In the data rows, the value 128 means zero.
Here are some points, each followed by its number:
[169 104 150  57 174 148  84 139 134 156  91  91 118  72 152 139  58 136 172 127 119 153 127  72  94  94 129 188 162  73 106  85  99 100 111 179 109 122  87  92 116 113  33  97  69 158 105 130] 0
[ 99  85  98 131 180  41 110  48 148 158 168  83 137 167 123  70 197 158  35 136 185  15 134 227 151 171 156 134 121 176  76  13 174  48 138   0 239  94 255  68 116 255  90 201  39 255  74 158] 1
[142 143  86  76 178 114 154 149 135 143 140 158 148 108 162 128 139 150 153 154 114 158 109  68 119 115  81 118 107  61 142  61 123 121  99 107  84 170 119 121  79 106  54 106  99 114 111 105] 2
[ 90 119 127 148 146 136 140 107 165 103 139 119 128 125 109 167 141  65 153 149 115 141  92 148 123 129 145 130 153 151 151 103 101  82  96 108 151 156 107 126  80 164 183 155 101 119 153 183] 3
[ 80 143 181 124 188 107 140 193  84 124  92 117  82 160 155 117  60 117 114  97 110 143  83  54 142 101 170 140 183 195 169 166 147 101  93 151 141 138  97 145  78  68  59 127 112 124 210 139] 4
[204  57 255 243 145 255  26 114 167  89 118 255  94  59  90 251  63   0 132 142  75 255   0 146 120  77 113 109 144  54  88  84  70 115  77 255 193 220  38 100  71  54 201 154  17  42 198 255] 5
[120 173 121 112  98 113 116 119  82 155 143 125 134 174 131  94 145 204 110 147 118  96 136 172 150 167 169 179 166 113 137 119 172 109 140 104 130  87 162 116 151  90 115 123 147 161 109 152] 6
[141 237 103 132  54  91  77 103  32 179 134 109 149 205 158  57  95 239  78 153 127  86 184 195 171 186 214 245 198 118 136 119 241  76 141  91 128  43 246 120 182  35 124 140 181 238 110 175] 7
[121  99  87  81 153 127 106  88  54 160 145 210 175 124 129 152 138 123  22 177 119 112 154 140 128 194 151 114 104  99  32  63 127 146 153  97 122 132 192  95 189 163  72 141  62 146 127 102] 8
[140  99 174 134 177  99 106 166 143 110 118 125 115 125 125 142 145 119 127  96 155 157  83  92 102  81 129  89 168 129 129 116 104 124  79 139 147 173 124 129  77  90  96 120 116  92 181 106] 9
[137 109 145 132 160 101 164 145 174 122 123 146  78 114 111 171 108 129 134  93 132 151 108 105  99 102 111 137  75 121 198 136 161 121  92 163  98 153 134 144 105  43 113 118 142 103 138 152] 10
[176  54 139  29 122 149 142 148  78 127  96 150 125 117 138  94 174 177 111 136  43 114 130 156  70 218 144 109 122 101  40 110  55 126  98  83 186 148 110 141 110 152 118  90 123 157 113  16] 11
[150 109 125 102 101 108 200 102  62 196 113 172 169 109 150 137 111 181 104 209  90  85 178 123 126 181 188 106 127  71  62 169  80 135  73  37  46  86 164 154 254 104 189 123 163  94 138  90] 12
[112 151  95 130 151  94 122  99 135 148 144 109 146 105 173 132 162 129 129 156 146 136 145 124 159 133 133 106 139 127  96  86 134 110 123  82  93 121 161  92 178 158 128 123  88 124 132 140] 13
Which two points above are nearest to each new point by angle? Their numbers follow each, nearest first.
[150 152 105 151 124 111 127 139 131 109 125 103 138 124 168 146 113 124 102 173 158 116 116 125 143 111  89  92  98 130 115 154 154 142 159 124 104 163 149  82 129 153 103 136  99 148 134 162] 13 8
[185 150 112 195 126  65 134 113 194 134  91  80 132 127 169 168 106 169  80  36 255  99 153 186 172  62 109 143 135 181 122 111 192 122 112  84 138 118 199 121 202 121  63 120 146 155  75 177] 1 7
[ 98 118  82 111 134 169 112 163 107 150 167 126 119  89 120 130 155 132  83 196 110 123 150  80 124 150 126 111 122 109 119  84  88 141 111 125 127  93  92 128 195  87  84  78 148 138 112 118] 8 12
[156 114 150 104 129 131 101 157 167 143 125 132 134 114  96 156 107 115 180 135 125 139 121 105 121 127  98 139 130 107 153 123 167 128 132 156 104 130  96 134  99 101  71 122 102 111 122 116] 0 10
[ 70  89  95  78 123 134 138  95  71 132 161 100 129  94 149  97 151 149  84 232 113 137 148 153 149 185 102 151 165 158  59  98 132  95 106  94  97  60 137 140 185 158 169 126 163 126 134  99] 12 13
[113 109 127 158 157 165 128 126  98  83 133 179 143 138 150 140 136  85 104 137 106 129 129  87 130 138 187 103 151 192 135 106  54  92  82 136 135  95 127 179  94 111 119  80 107 133 130 103] 4 9
[104 149 125 110 104 102 146  92 137 153 174 150 165 139 101 112 159 111  68  69 141 149  81 139  93 145 120 117  65  94 102  45 166 124  98 144 120  88 129 207 191 125 126 157 109 134 122 103] 8 1
[100 141 128 116 160 141  96 111 135 134 148 125 144 164 111  96 144 157 136  94 136 127 109 128 103  92 114 125 122 101 118  96 132 116 162 144 148  94 142  92 113 144 105 103 135 156 118 112] 1 0
[ 66 101 216 131 147 204  86 101 156 135 155 147 130 239  51 179  87 155 127  55 165 108 111  40  75 112 181  98  85 150  82 159  79  88 199 214 129  46 113 204 165 120 110 119 157 128 102 129] 4 5
[ 89 138 144 125 137 159  84 125 138 136 136 100 157 155 112 102 149 155 130 117 146 107 138  91 109  98 119 129 115  88  81 126 131 117 195 157 132 106 148  86 128 159  58 106 116 161 115 136] 0 1
[168 113 134 128 136 117 116  92 167 125 113 123 156  98 103 133  96 102 154 108 129 108 150 134 106  80 108 149 141 116 159 136 140 164 125 143 124 156 129 128  80 145 110 153 104 122 134 108] 0 9
[ 94 135 135 125 166 153  94 123 146 119 140 102 147 146 117 117 139 158 125 107 143 113 120 107 108  84 134 123 118 131  98 131 124 123 164 152 134 127 150  87  99 146 102 127 146 153 127 112] 1 0
[255   0 195 101 179 181 255 190 220  81   0  34   0   0 102 240 133  73 179  82 107 232  57 231 107 188   0 138  92 146  37 224  56 200   0 126 174 255  39  55  98 213 255 199 207   0 146 119] 5 3
[115 173 103 132 107 154 116 145 117 119 169  97 158 121 159 108 113 169 152 159 155 154 158  57 159  95 115 159 135 151 147 140  72 139 130 129  90  86  74 107 139 111 127 100 165 154 105 136] 0 7
[203 109 153 181  67 138 102 157  82  34  79 209  65 181 107 160 129  96  64 144  98  87  84 243 120 192 111 141  72 148 177 189 123 119 122 173 224 217 202 183  36  46 175 157 151 143 148 119] 5 10
[137 185 119 145  77 102 119 118 102 150 164 174 181 131  97  59 233 156  51  99 125 152  90 152  95 121 141 100  63  80  89 126 161 175 109 107 128  65 198 122 198 148 219 162 157 132 157 112] 12 8
[182  83 143 149 132 152 115 202 149 137 114 163 151  76  57 130 151  62 142 191 122 122  62 179  79  95  66  80 136 110 138 127 109 169  35 116 168 130  98 168 124 125 199 180 149 105 165 107] 5 9
[176 132 103  85  91 128 124 137  95 156 110 129 149  73 116 102 117 123 114 143 109 118 179 168 136 171 109 159 161 119  87  94 155 147 107 140 117  83 104 135 169 144  94 132 103 152 105  87] 8 11
[135 142 129 121 148 119 140  96 110 137 138 129 111 108 136 102 139 134 123  88 103 131 173 108 135 154 154 143 111 117 127 129 100 127 138 139 122 141 142 118 112 156 123 119 122 114 116 104] 11 8
[168 149 135  88 164 118 148  22 134 166 125 142  59 111 186  90 173 157 143  42  65 105 199  58 144 191 207 170  24 108  87  97  92 144 121 113 113 143 141 100 151 207 143 129  68 144  54 108] 11 8
[173 147 122 128 121 154  83 137  83 152 120 138  89 130 153 119 141 177 158 124  98 136 204  90 126 120 147 145 182  91 124 167  96 137  97 144 140 152 135  77 133  75 112  88 182  82 107 123] 0 6
[160 101 143 117 169 205 114 160 117 130  53 142  26 108 116  50 139 156 140  65  41 117 124 153 125 157 127 182  63  97 176 149  72 123 104 223 204  91 115 148  67 136 183 138 194 135 110 113] 11 10
[122 132 134 122 129 129 149 114 136 138 138 132 146 128 123 136 106 127 125 150 130 120 118 131 135 133 120 160 114 137 127 138 129 111 122 117 100 105 123 149 123 127 142 148 143 140 119 133] 12 7
[142 106 158  77  96 129 103 157 142 130 122 124 144 160 104 127 167 116 197 138 101 121 108 120 140 183 152 132 137  98 142 124 152 128 164 115 123 140 105 136  92 130  97  88  81 152 115  95] 11 0
[150 124 168 127  92 141  96 121 148 143 146 119 127 158 125 157 111 120 216 108 132 175 113 113 181 157 116 159 134 100 131 125 123 117 161 152 116 133  72 137 119 143 163 141 118 102 124 126] 5 3
[154 153  91 143 108  97 153 100 156 186 146 159 224  60 114 144 116 110  78 145 127 130 118 104  79  57 121  96 116  98 113 119 142 163  85  91  66 102 128 152 173 118 102 129 121 123 135 121] 12 13
[127 120 153 133 161 131  98 144 134  74 134 101 137 159 143 134 124 148 120  64 197 168  95 126 134  73  98 111 129 148  96 116  87 121 146 154 142 140 125  72  92 130 131 102 137 137 152 108] 9 4
[212 120 114 106 116  74 101 119 170 133 116  94 181  75  73 108  99 105 148 110 146 101 160 164  95  82  83 162 134 135 170 155 175 225 133 148 141 142 110 138  83 159 119 189 113 134 133  53] 0 9
[131 144 105 128 134 132 147  71  85 138 120 181 158 133 176 139  97 136 106 130 121 120 169 122 127 141 149 128 144 112  91 124 112 134 125 107 121 131 154 100 164 139 132 140 104 126 126 129] 8 12
[ 73 163 164 157 123 112 108 147 130 148 142  80  89 153 153 111 158 140 127  97 169 131 139  58 173 101 133 171 139 159 142 153 146 121 129 143 131  66 110 122 158  95 132 140 183 135 172 116] 4 7
